Each named move below is a turn or a mirror, shown by a few rows before and after it. Which moves, in which order, take the first row of each later pair to the second? The first pair is answered.
S:
-.26,-.24,.06,.14,.07,-.11,-.09,-.20,.04 |-> -.16,-.03,.13,.31,.09,.19,.02,-.14,.01
-.08,.17,-.01,-.34,-.22,-.16,.23,.39,.14 |-> -.04,.27,.01,-.26,-.21,-.03,.28,.40,.13
.16,-.01,-.05,-.03,.49,.03,-.18,-.37,.01 |-> .17,.02,-.03,-.01,.50,.08,-.16,-.36,.01
J:
-.11,-.14,.06,.13,-.46,-.19,.16,-.01,-.13 |-> -.08,-.02,.08,.19,-.47,-.08,.22,.06,-.14
.00,.05,.08,.15,-.20,.18,-.15,-.17,-.17 |-> -.07,.19,-.06,.21,-.14,.18,-.14,.07,-.14
.00,.23,-.20,-.21,.31,.18,-.05,-.05,.04 |-> -.03,.10,-.22,-.27,.32,.04,-.11,-.13,.04
D:
.02,-.01,.28,.04,-.51,.20,.16,.20,-.02 |-> -.18,.02,-.07,.24,-.28,.02,-.06,.52,-.06
.06,.32,.13,.04,.14,.37,.05,.00,.13 |-> -.03,.32,-.05,.13,.25,.28,-.05,.14,.10
.04,-.07,.12,.09,-.44,.10,.29,.08,-.06 |-> -.11,-.04,-.16,.23,-.28,-.04,.15,.36,-.07
.16,.33,-.01,-.07,.44,.26,.04,-.16,.07 |-> .15,.38,.00,-.08,.40,.27,.07,-.09,.08
X:
.06,.09,.18,.07,-.15,.17,.23,.07,.02 |-> -.12,-.08,.03,.09,-.21,-.08,.11,.26,-.01
.26,.41,.04,-.19,.32,.25,.09,-.24,.26 |-> -.16,.21,-.35,-.16,.18,-.31,-.11,.38,.25
-.05,-.02,.03,.17,.02,-.02,-.12,-.17,-.11 |-> .00,.23,.05,.12,.04,.10,.02,-.06,-.05
Now pairs of rows:
(two moves a pair)
-.08,-.68,.06,-.09,-.03,-.29,.07,-.24,-.03 |-> .06,.30,.01,-.10,.07,.22,.53,.39,.20
X then D
-.07,-.17,.12,-.14,-.10,-.02,.07,-.05,.08 |-> -.10,.05,.04,-.04,-.06,.08,.12,.19,.09
J then J
-.07,-.35,.02,.34,.17,.00,-.10,-.11,-.09 |-> .07,-.15,.27,.31,-.04,.29,.16,-.11,-.05
J then D
-.02,.07,-.02,.03,.08,-.12,-.15,-.09,-.08 |-> .00,.12,-.02,.09,.10,-.05,-.12,-.07,-.09
S then J
-.12,-.02,-.26,-.19,.20,-.41,-.12,.23,.08 |-> .11,-.03,.25,-.41,-.25,-.16,.21,-.10,.11
J then D
.04,-.06,.11,-.06,-.26,.16,.22,-.05,.11 |-> -.01,-.09,.07,-.17,-.28,.03,.21,-.01,.16
S then X
-.09,.10,-.16,.11,-.07,.02,-.05,.40,.02 |-> .03,-.18,.01,.32,-.03,.20,-.16,-.04,-.15
X then S
.00,-.13,.28,-.16,-.30,.07,.15,-.30,-.02 |-> -.18,-.14,.05,-.31,-.30,-.27,.08,.01,.07
J then S
.47,.26,.21,-.10,-.16,.00,.37,-.13,.01 |-> .18,.16,-.37,.22,.32,-.33,-.07,.23,-.09
D then D
-.12,-.10,-.07,.15,.03,-.19,-.11,.06,.08 |-> -.10,-.07,-.08,.22,.07,-.13,-.11,.06,.06
S then J
-.03,.20,.01,-.08,-.18,.12,.06,.32,.07 |-> .12,-.11,.21,-.03,-.12,.25,-.04,-.22,-.05
X then X
.14,.14,.09,-.36,.21,-.02,.24,.05,-.08 |-> -.05,-.19,-.09,-.23,.24,-.30,-.02,.09,-.19
D then X
.03,.17,.04,-.26,-.14,-.03,.13,.05,.10 |-> -.07,-.03,-.19,-.10,.17,-.19,-.16,-.03,.01
D then D
.00,-.08,-.13,-.08,.08,-.08,-.02,-.01,.16 |-> .10,.01,.01,-.02,.01,.14,.09,-.08,.15
J then J
-.03,.29,-.08,.04,.22,-.29,-.06,.08,-.07 |-> .14,.19,.20,-.09,.11,-.16,.05,-.30,-.07
D then D
-.01,.32,-.06,-.12,.23,.00,.06,-.06,.07 |-> -.03,.19,-.05,-.21,.22,-.14,.00,-.17,.08
S then D
-.02,-.03,-.07,.03,.35,.11,.08,-.34,-.23 |-> -.04,.32,.00,-.05,.06,.23,.38,.08,-.12
D then D
